Each named turn below is shown by a few rows before and after it. Which turns, in which order, take the first row of each later pair to the second? The first pair is answered.
T:
[-0.36 -1.48 -0.37 -0.90 -0.23 -0.23  2.10  0.38  0.01  1.37 -0.38 -2.75
  0.77] |-> [-0.73 -1.14  0.38 -0.54 -0.10  1.49  1.03  0.99  0.30  2.63  0.57 -1.75
  0.77]
[ 0.94  2.22 -0.28 -0.33  0.87  1.30  1.81 -1.74  0.83 -0.65 -0.94 -0.28
  0.15] |-> [ 0.60  2.21  0.13 -0.20  0.72  2.07  1.07 -1.60  0.86  0.41 -0.18  0.16
 -0.03]
[-0.64  2.69  0.76 -0.41  1.69  1.75  0.46 -2.42  0.54 -0.46 -0.86  1.37
 -0.09] |-> [-0.48  2.55  0.40 -0.76  1.80  0.35  0.62 -2.76  0.39 -1.06 -1.13  1.07
 -0.42]
[-0.52 -0.35  1.93 -0.61  0.09  1.35 -1.76  1.60  0.13  2.94  1.88  0.20
 -0.03] |-> [-1.09 -0.72  2.07 -1.14 -0.08 -2.77 -2.07  0.77 -0.47  2.07  0.29  1.34
 -0.26]
A:
[ 0.75 -2.41  0.74 -2.99  0.44  0.69  1.73  1.58  1.18  1.13  0.10 -2.81
 -0.28] |-> [ 0.26  0.23 -1.00  2.27  0.96  1.66  0.62 -0.13  0.63 -1.96 -0.77 -3.26
 -2.28]
[-1.74  0.47  2.89 -4.55 -1.04 -1.78  1.86 -0.27  0.70  2.21 -0.34 -0.24
 -0.03] |-> [-1.79  2.69  1.07  2.97 -1.79  3.22 -0.13  0.89  0.95  1.10  2.07 -1.96
 -1.99]
[ 0.98  0.78  0.10 -1.01  1.09  2.33  0.48 -0.91  0.10  0.73 -0.56 -0.88
  0.33] |-> [ 0.89  1.22 -0.12 -0.84  0.92  2.44  0.22 -1.19  0.14  0.22 -0.71 -1.09
  0.78]
D:
[-1.35 -1.31 -1.33  2.66 -0.49  1.21  0.84 -0.36  0.08 -0.40 -0.25 -1.08
 -1.20] |-> [-0.97 -2.59 -1.44  0.98 -1.15 -0.33  1.65  0.13  0.30 -0.24 -0.14 -1.31
 -0.75]
[ 1.59 -1.00 -0.39  4.89 -1.53 -0.68 -0.69  0.96 -0.18 -3.12 -0.67 -3.89
 -0.47] |-> [ 1.59 -2.21 -0.53  3.63 -2.01 -1.89 -0.38  1.33 -0.13 -3.18 -0.85 -4.16
 -0.31]
[ 1.23 -0.45 -1.68 -0.33 -0.65  1.01  1.49 -0.48  1.09 -0.83 -0.24 -2.04
  0.48] |-> [ 0.48 -0.90 -1.10 -0.85 -1.06 -2.88  0.34 -0.92  0.01 -1.35 -1.10  0.32
  0.51]
[ 0.01  0.87 -0.62  2.95 -0.16 -0.32  0.03 -0.19  0.21 -1.72 -0.47 -0.97
 -1.42] |-> [ 0.53 -0.86 -1.04  1.24 -1.05  0.44  1.41  0.98  0.40 -1.34 -0.21 -2.64
 -0.47]
Now pairs of rows:
Between the rows of a pair lie 2 to 3 turns.
[ 0.20 -1.24 -0.54 -3.91 -0.61 -0.16  1.78  0.85 -0.35 -0.27 -2.42 -1.65
  2.95] |-> [-0.91  3.43 -0.64  1.52  1.31  4.03 -0.72 -1.18  0.08 -0.71 -1.86  0.06
  1.34]
D, D
[ 1.50 -1.54 -0.38 -1.13 -1.00  3.52  2.17  1.51  0.90 -0.88  1.34 -4.32
  1.31] |-> [ 1.30  1.71 -0.04  1.19  0.65  5.82  0.75 -0.93  1.05 -1.19  0.90 -2.51
  0.40]
A, T
[ 0.69 -2.75 -1.65  0.67 -1.19 -1.52  0.52  2.46  0.21 -0.77  0.23 -3.89
 -0.43] |-> [-0.31  0.01 -1.77  3.46  0.01 -2.85 -0.93 -0.04 -1.04 -2.56 -1.65 -1.83
 -1.44]
A, D
[ 0.13 -0.76  0.63 -0.82  0.79 -3.00  0.44 -0.70 -0.75 -1.16 -2.12  0.06
  1.10] |-> [ 0.04 -0.33  2.00  0.25  0.91  2.35 -1.51  0.38  0.63  1.42  0.67  0.91
  1.51]
T, T, T
[ 0.56 -4.75  0.29 -3.09 -1.02 -4.17  1.02  3.32 -0.13  2.25  1.41 -0.63
  1.26] |-> [-0.48 -3.08 -2.52  3.84 -1.53 -4.39 -0.50  3.25 -1.30 -1.43  1.06 -1.99
 -1.44]
A, D, D
[-0.61  2.02  1.05 -2.45  0.86 -2.03  1.01 -1.86 -1.38  1.72 -1.65  2.63
 -0.04] |-> [-1.69  1.62  1.07  1.81 -0.61 -0.89 -2.18  0.59 -1.67  1.87  0.85  3.26
 -1.04]
A, T, A
[-0.72  0.25  1.31 -0.95  0.78 -1.20 -1.94 -0.58 -1.35  0.67 -0.04  2.82
  0.79] |-> [ 0.50  1.14  0.37 -2.10  1.78  2.24  1.16 -1.16  0.23  0.35  0.12 -0.05
  1.36]
D, A, D
